One turn moves every row onto another: examples first, then more rows asked:
fupe: [ 1.29 -1.50 -1.08 -0.49 -0.36 -1.59 -0.66  0.80 -0.63  1.57  1.90  2.20
 -2.28  0.75 -2.35  1.55  0.34 -0.18 -0.42  3.60 -1.20  0.72  0.98  0.39
  0.41  0.33  0.95 -0.83  2.17 -0.22  0.66 -2.00  0.73 -1.66 -1.42  1.48
  0.58  2.37 -1.72]
kulep: [-1.39  0.89  0.98  1.46  0.88  1.40  0.88 -0.58 -1.55  1.57 -3.16 -0.57
  0.97 -2.08  3.85 -0.15  0.46 -0.15  1.43 -1.79 -0.92  0.93 -1.87 -0.56
  0.81  0.45 -3.09  0.05 -1.15  0.81 -1.86  0.44 -1.37  3.33  1.78  1.12
 -3.05  1.23  0.72]
Tidi: [-0.05 -0.33 -0.19  1.46  1.79  0.85  1.46  1.22 -1.69  0.46 -0.84 -0.50
  0.76 -1.13  4.35 -1.44  0.86  1.80  0.94 -1.11  0.41 -0.44 -2.96  1.12
  1.27  1.02 -1.98  0.38 -1.86  0.81 -2.04 -0.62 -2.01  2.58  2.27 -0.45
 -3.18  1.36  0.11]
Dupu: [-1.68  0.37  1.34  1.53  0.80  1.34  1.16 -0.67 -1.81  2.02 -2.95 -0.85
  0.73 -2.02  3.82  0.12  0.52 -0.09  1.34 -1.74 -1.22  0.87 -2.63 -0.46
  0.64  0.22 -2.67 -0.25 -1.18  1.01 -2.06 -0.18 -1.33  2.63  1.49  0.79
 -3.27  1.99  0.45]
giv: [ 0.58  1.24 -0.23  1.28 -1.40 -1.52 -1.27 -0.75 -1.94 -0.94 -2.00  0.62
 -0.71  1.87 -3.53  0.84  0.90 -1.67  0.21  0.25 -0.82  0.60  1.16 -2.22
  0.44  0.42  1.27 -0.45  3.27  0.53  0.04 -1.64  0.65 -1.74  0.41  2.19
  2.15  1.24  0.12]
rul: [-1.39  1.81 -1.15  0.17 -0.09  0.43  1.12 -1.19 -0.24 -3.00 -3.77 -2.23
  2.24  1.14 -1.85 -1.67  0.25 -2.42  0.03 -1.64  1.11  0.02  1.06 -1.02
 -1.19 -0.04  0.09 -2.16  0.35  0.98 -0.78  0.73  0.42 -1.62  1.75 -0.78
  1.55 -2.34  1.36]
Nifa: [-0.08 -1.52 -2.83 -0.95  2.86  0.16  2.64  3.31  0.19 -1.10  0.62  0.12
  0.56  0.42  0.41 -0.15  0.22  0.16 -1.40  3.23  0.14  0.53  0.77  2.37
 -0.42 -1.07  1.48 -2.00 -1.68 -1.40 -1.25 -0.26  1.36 -1.82 -0.89 -2.06
  0.29 -1.00  0.83]
niron: [ 1.03  2.53  0.35  1.67  0.47  0.51 -1.67 -0.20  0.50 -1.00 -0.66  1.60
  0.46  2.63 -1.02  0.70 -0.58 -0.54  1.13  0.01  1.29  0.41  0.48 -1.56
 -0.73 -1.37  2.47 -0.01  1.74 -0.27 -0.54 -2.00  2.18 -3.36 -1.97 -0.62
  4.21 -1.89 -0.73]
Fod: [-1.76  0.20 -3.00 -2.26 -0.29  1.46  1.19 -0.90  2.01 -1.48  2.45  0.25
  0.77 -0.91 -2.08 -0.08 -1.71 -1.68  0.76 -1.38 -0.41 -0.35  0.86  1.80
 -1.10 -0.42 -1.56 -0.82 -1.31  0.91  1.09  2.84 -0.88 -0.07 -1.00 -2.58
 -1.83 -2.61  0.31]
kap: [ 0.03  1.16 -1.19 -0.98 -1.95 -0.27 -2.25 -1.77  0.07  0.13  1.94  2.40
 -1.20  0.23 -4.27  1.41 -1.09 -2.20  1.47 -0.73 -1.44  0.01  1.27 -0.94
  0.60  0.24 -1.40  0.60  2.66  1.12  1.27  1.45 -0.68  0.04 -0.69  1.54
 -0.04 -0.42 -1.06]
pif: [ 0.99 -1.42 -2.63 -0.98  2.77 -0.93  1.97  0.69  0.64 -1.45  0.54 -0.79
  0.83  0.52  0.22 -2.71  0.86  0.34 -1.55  3.70  1.38  0.47  0.43  1.95
 -1.82  0.78 -0.19 -2.86 -0.01 -0.30 -0.33 -0.75  1.29 -2.49  0.37 -0.54
  1.15  0.61 -1.27]
Lef: [ 0.16 -0.46 -0.01  1.45  1.88  0.91  1.36  1.12 -1.62  0.60 -0.85 -0.66
  0.63 -1.18  4.33 -1.23  0.96  1.85  0.81 -1.06  0.36 -0.40 -3.00  0.96
  1.10  0.88 -1.89  0.42 -1.76  0.78 -2.08 -0.69 -2.01  2.32  2.36 -0.63
 -3.20  1.54  0.16]
Bubu: [-0.24  1.32  0.21  0.04 -2.19  1.74 -1.70 -2.57  2.27  0.79  1.02  1.68
 -0.47  1.67 -1.88  1.65 -2.26 -1.28  2.07 -1.57  0.69 -0.15  0.62 -0.94
 -1.37 -0.78  0.95 -0.60  1.57  1.18  1.40 -1.43  0.82 -2.59 -3.09 -1.63
  1.74 -2.12 -1.84]
Botut: [-0.34  0.51 -0.12  1.84  2.27  0.40  1.33  0.30 -1.48  0.63 -1.84 -0.47
  1.14 -1.93  4.35 -1.13  1.36  1.19  0.76 -0.29 -0.76  1.29 -2.69 -0.10
  0.69  0.88 -2.36  0.47 -1.09  0.12 -1.96 -0.41 -1.07  2.64  1.51  1.49
 -2.89  2.71  0.59]
zona: [-0.83  2.07  0.50 -1.86 -1.68  2.97 -1.42 -2.91  1.61 -0.27  2.90 -0.77
  0.81 -0.21 -0.47 -0.67 -1.21  3.74  0.29 -0.92  0.18  1.67  0.65  0.31
 -2.22  1.87 -1.43  0.33  1.00  1.54  0.64  1.74  1.44 -1.31 -2.88  0.51
  0.97 -2.20 -0.72]
Tama: [-1.01 -0.07 -0.15 -0.48 -2.25 -0.13 -1.64 -0.96 -0.95  1.34  1.97  1.87
 -2.48  0.34 -4.34  3.65 -1.48 -2.43  1.07 -0.80 -2.19 -0.17  0.19 -0.34
  0.41 -1.09  0.30  0.13  1.63  1.08  0.80  0.45 -0.48 -0.93 -1.72 -0.25
 -0.67  0.94 -0.65]
keti: [-2.06 -1.22 -1.78 -1.76 -0.64  0.78  1.10 -2.49  1.33 -0.24  2.47 -1.28
 -0.47 -0.57 -2.43 -0.31 -1.75 -1.86  0.19 -1.01 -0.28 -0.67 -1.27  2.08
 -2.51 -0.04 -1.22 -2.09 -1.11  1.88  1.51  1.14 -0.72 -2.06 -0.89 -3.13
 -2.05  0.54 -1.53]
Pud: [ 1.82  0.52 -1.61  0.31  0.18  0.41 -0.91 -0.32  2.71 -0.24  3.13  2.60
 -0.31  1.82 -0.58  0.49 -0.96  0.94  0.61  1.70  0.87  0.40  0.82  0.19
 -0.95 -0.30  1.69  0.30  1.37 -0.36  1.49 -2.46  1.59 -2.62 -3.77 -0.68
  1.92 -0.77 -1.89]
zun: [-2.02  2.96  2.08  0.10 -1.30  3.27 -0.54 -0.04 -1.10 -0.62 -0.66 -1.56
  1.20  0.89 -0.12  2.08 -0.69  3.01 -0.03 -1.71 -0.82  1.74  0.47 -0.77
 -1.04 -0.78  2.27  0.33 -0.26  0.21 -1.86  0.69  2.26 -1.92 -2.84 -0.72
  2.26 -3.15  2.38]
vepi: [-2.54  0.28  0.08  0.72 -0.26  0.67  1.84 -0.35 -1.48 -1.60 -3.64 -2.65
  0.82  1.26 -1.98  0.60 -0.31 -2.77 -0.34 -1.71 -0.06 -0.13 -0.33 -0.32
 -1.45 -1.31  2.07 -2.82 -0.71  0.60 -1.26 -0.68  0.50 -2.83  0.65 -2.74
  0.61 -0.67  1.56]
dofi: [-1.13 -0.22 -0.49  1.15  0.55  1.23  1.65 -0.27 -0.34  1.51 -1.06 -0.04
  0.89 -2.38  4.10  0.12  0.47  0.95  1.02 -1.11 -1.27  1.08 -1.86  0.37
  1.05  0.67 -2.76  0.61 -1.56  0.50 -0.62 -0.26 -1.52  3.62  0.45  0.78
 -4.55  1.80  0.95]
safi: [-1.07 -0.56 -0.16  1.16  0.61  1.00  1.51 -1.02 -0.44  1.81 -1.16 -0.40
  0.68 -2.23  3.87 -0.30  0.58  1.04  0.87 -1.08 -1.05  1.11 -2.19  0.30
  0.54  1.25 -2.98  0.28 -1.30  0.90 -0.47 -0.74 -1.69  3.13  0.68  0.96
 -4.49  2.82  0.05]
Dege: [-0.63  0.29  0.13  2.06  2.38  0.56  1.50  0.77 -1.89  0.91 -1.70 -0.34
  0.98 -1.93  4.28 -0.34  1.14  0.99  0.59 -0.33 -1.28  1.22 -2.86 -0.02
  0.98  0.16 -1.72  0.71 -1.71  0.08 -1.98 -0.61 -1.05  2.70  1.11  0.84
 -3.20  2.65  1.09]
nukol: [ 0.34  1.79 -0.17 -0.99  0.29  2.41 -0.14  0.95  0.72 -0.76  1.85 -0.12
  1.52  0.39  1.13 -0.12  0.14  5.22 -0.90  1.63  0.12  2.48  1.70  0.59
 -0.90  0.78  0.87  0.58  0.30 -0.70 -0.99  0.54  2.67 -1.32 -3.07  0.95
  2.22 -2.75  0.91]
fevaz: [-0.47  1.55  0.20 -0.05 -2.17  1.85 -1.66 -2.01  2.33  0.57  1.10  2.02
 -0.35  1.54 -1.81  2.01 -2.38 -1.13  2.10 -1.89  0.58 -0.26  0.93 -0.97
 -1.11 -1.07  1.10 -0.06  1.47  1.01  1.34 -1.02  0.83 -2.30 -3.16 -1.67
  1.72 -2.68 -1.44]
Dev: [-0.78 -0.22  0.80  1.23  0.73  1.54  1.16  0.74 -1.86  1.21 -2.93 -1.09
  0.86 -1.10  4.27 -0.84  0.83  0.91  1.15 -2.14  0.45 -0.56 -2.37  0.45
  1.16  0.79 -2.08 -0.49 -1.36  1.20 -2.33 -0.62 -1.98  2.65  2.77 -0.50
 -2.93  0.53  0.33]
rezo: [-0.75 -0.68 -0.25  1.25  0.11  1.67  1.64 -0.04 -0.71  0.81 -1.33 -0.80
  0.75 -1.41  3.95 -0.90  0.34  1.48  1.10 -2.46  0.14 -0.55 -2.33  0.74
  1.01  1.39 -2.38  0.31 -1.54  1.46 -0.97 -0.88 -2.56  3.16  1.92 -0.72
 -4.44  1.05  0.44]
Fir: [-0.76 -0.24  0.97  1.38  0.64  1.53  1.17  0.64 -1.88  1.20 -2.88 -1.26
  0.79 -0.93  4.20 -0.93  0.77  0.88  1.37 -1.86  0.49 -0.61 -2.31  0.29
  0.96  0.96 -2.32 -0.38 -1.27  1.15 -2.22 -0.61 -1.82  2.66  2.85 -0.36
 -2.98  0.70  0.31]
birit: [-0.39 -0.16  1.58 -0.28  0.08  1.81 -0.14 -0.60 -0.38  0.81  1.96 -1.66
  0.04  0.68  0.74  0.45 -0.03  4.91 -1.47  1.93 -0.05  1.96 -0.88  0.93
 -2.59  1.02  1.88 -0.98  0.11  0.20 -0.52 -1.60  2.64 -3.64 -3.37 -0.16
  1.67  0.86 -0.67]
veme: [-0.14  1.29 -0.46  1.40 -1.09 -0.53 -0.81  1.27 -2.24 -0.78 -1.84  1.30
 -0.92  1.82 -3.40  2.91  0.39 -1.86  0.29  0.14 -1.72  0.66  1.60 -1.94
  1.59 -1.08  2.62  0.18  1.95 -0.36 -0.69 -1.10  0.59 -1.29 -0.52  1.04
  1.58 -0.16  1.73]
luf: [-0.77 -0.54 -0.04  1.09 -0.14  1.72  1.64  0.03 -0.84  0.96 -1.11 -0.80
  0.72 -1.35  3.85 -0.88  0.41  1.52  1.14 -2.24  0.18 -0.55 -2.34  0.86
  1.01  1.36 -2.17  0.27 -1.56  1.43 -0.93 -0.90 -2.58  3.10  1.85 -0.70
 -4.35  1.12  0.45]
tet: [ 1.65 -0.27 -2.39 -0.88  0.03 -0.94 -0.62  2.16 -0.13  0.42  1.86  3.33
 -1.34  0.57 -2.11  1.66  0.31 -0.03 -0.13  3.26 -1.18  0.89  2.69  0.22
  1.60 -0.04  0.46  0.25  1.90 -1.12  0.45 -0.41  0.70  0.06 -1.33  1.89
  0.68 -0.44 -0.25]
Pip: [ 0.75  2.07  0.76  1.75  0.30  0.42 -1.47 -0.30  0.22 -0.61 -0.62  1.28
  0.22  2.65 -0.99  1.12 -0.76 -0.61  0.99  0.07  1.07  0.18  0.07 -1.41
 -0.80 -1.71  2.97 -0.44  1.60 -0.27 -0.63 -2.47  2.07 -3.68 -2.18 -1.05
  4.18 -1.37 -0.86]
vupan: [-1.08  2.45  2.45  0.38 -1.43  2.17 -1.23 -3.06 -0.87 -0.60 -0.73 -2.66
  1.12  1.23 -0.58 -0.69 -0.09  3.29 -0.24 -1.26  0.40  1.85 -0.60 -1.12
 -2.72  1.49  0.59 -0.81  1.39  1.58 -0.57 -0.34  2.03 -3.31 -1.70  0.76
  3.03 -0.49 -0.19]
Sefo: [-2.52  0.63  1.78 -1.28 -1.93  3.42 -0.69 -1.26  0.26  1.36  2.92 -1.00
 -0.31 -0.17 -0.32  2.54 -1.77  3.46 -0.07 -1.05 -1.26  1.30 -0.76  1.17
 -2.23 -0.09  1.12 -0.14 -0.94  1.05 -0.04  0.58  1.36 -2.29 -4.37 -1.90
 -0.02 -1.12  0.08]
Nozo: [ 1.49  0.25 -1.57  0.35  0.22  0.82 -0.71  0.09  2.74  0.02  3.21  2.77
 -0.32  1.63 -0.62  1.21 -1.20  0.91  0.53  1.43  0.71  0.33  0.67  0.41
 -0.71 -0.67  2.12  0.33  0.84 -0.53  1.35 -2.51  1.63 -2.72 -3.94 -1.10
  1.69 -0.90 -1.62]

Botut moves to safi
Sefo moves to zun
veme moves to tet
Where do these go?
Fod moves to rul
Pip moves to Nozo

One turn moves every row onto another: examples first, then more rows asked:
ritu: [-1.20  1.38  1.59 -2.59 -1.42 -3.04  4.49 -3.84  0.23  0.12 -0.17 -0.21
  1.95  2.98 -1.25  0.85 -2.52 -0.98  1.83  0.17  0.25]
fiso: [-0.24 -0.69  4.84 -1.99 -0.12 -0.17 -0.66 -1.44  2.18  1.15 -0.04 -0.63
  1.07  0.82 -3.66 -0.71 -1.05 -4.07  0.05  4.23  2.40]
Zinu: [ 0.66 -0.65  4.02 -1.79 -0.04  1.48  1.30 -1.97  2.72  0.30  0.06  0.74
  1.04 -1.67 -1.23 -2.03  0.73 -3.07 -0.07  3.47  3.57]
vuke: [ 0.96 -0.25  3.43 -4.38 -3.73 -0.91  1.77  0.96  3.07  0.24 -0.50  1.43
  0.24  1.66 -3.56  0.28  0.24  0.16 -3.19  0.63  1.95]
lonu: [ 2.10  0.27  0.90 -1.93 -0.83 -1.60 -1.27 -3.29  3.47  1.32 -0.03  2.69
  5.65  2.13 -5.12 -1.13 -2.64  0.58 -2.06  0.31  1.08]
Zilu: [-0.85  1.99  2.34 -2.22 -0.44 -2.26  2.34 -5.72  1.13 -1.07  2.09  1.11
  4.70  1.57  0.00 -0.02 -2.07  2.03 -0.05  1.32  0.39]
guso: [-0.09  0.08  1.26 -3.70  0.38 -2.29  4.03 -4.17  1.63  2.72  2.62  2.99
  0.99 -0.88 -2.92 -2.17 -0.11  1.28 -1.64  1.40  0.63]
safo: [-0.10 -0.94 -1.28 -1.30  1.99  0.40  2.29  1.84  1.41  0.46 -1.40  0.00
  3.45  0.77 -3.59 -0.22 -3.17  2.38 -2.07  1.07  1.55]
zuba: [-0.82  0.22  0.61 -1.98 -0.88 -1.65  2.19 -4.94  0.93 -2.06  1.82  0.84
  3.92  2.59 -0.26  0.38 -1.39 -0.12  1.79 -0.26 -0.45]
Dum: [ 0.11 -0.07  1.19 -1.11 -2.57 -0.49  2.85 -5.73 -0.94 -0.50  1.90 -0.78
  2.76  2.86 -1.86  1.23 -1.63  0.63 -0.22  0.79  0.80]
Nav: [ 2.03 -0.47  3.08 -1.74 -0.45  2.03  1.84 -0.53  2.02  1.44  1.81  1.22
  1.86  0.73 -2.30 -2.54 -0.90 -3.93 -1.02  4.75  2.28]
bapi: [-0.46  1.05  0.91 -2.90  0.46  0.60 -0.08  2.16  3.58  0.45 -1.60  0.88
  5.22  2.41 -2.53 -0.92 -1.80  3.87 -1.33  2.15  1.86]
fos: [ 0.16  1.07  5.76 -3.37 -1.05  1.01  1.99 -1.47  2.57  0.58  0.86  0.89
  1.49 -0.35 -0.82 -1.96  0.62 -1.06 -1.31  4.84  3.63]
mos: [-0.28 -0.49 -1.05 -2.84  0.51  1.48  0.77  1.71  2.72  1.21 -2.35  0.16
  4.07  2.05 -3.32 -0.96 -0.55  2.93  0.50  0.90  2.10]
zek: [-0.69 -0.05 -0.91 -0.47  1.40 -0.08  0.77  0.77  3.20  3.99 -1.49 -0.23
  2.41  1.82 -3.07 -1.15 -2.68  2.44  0.74  1.76  0.65]

fiso moves to ritu
Dum moves to safo
Where do these go?
fos moves to Zilu
Zinu moves to zuba
vuke moves to guso

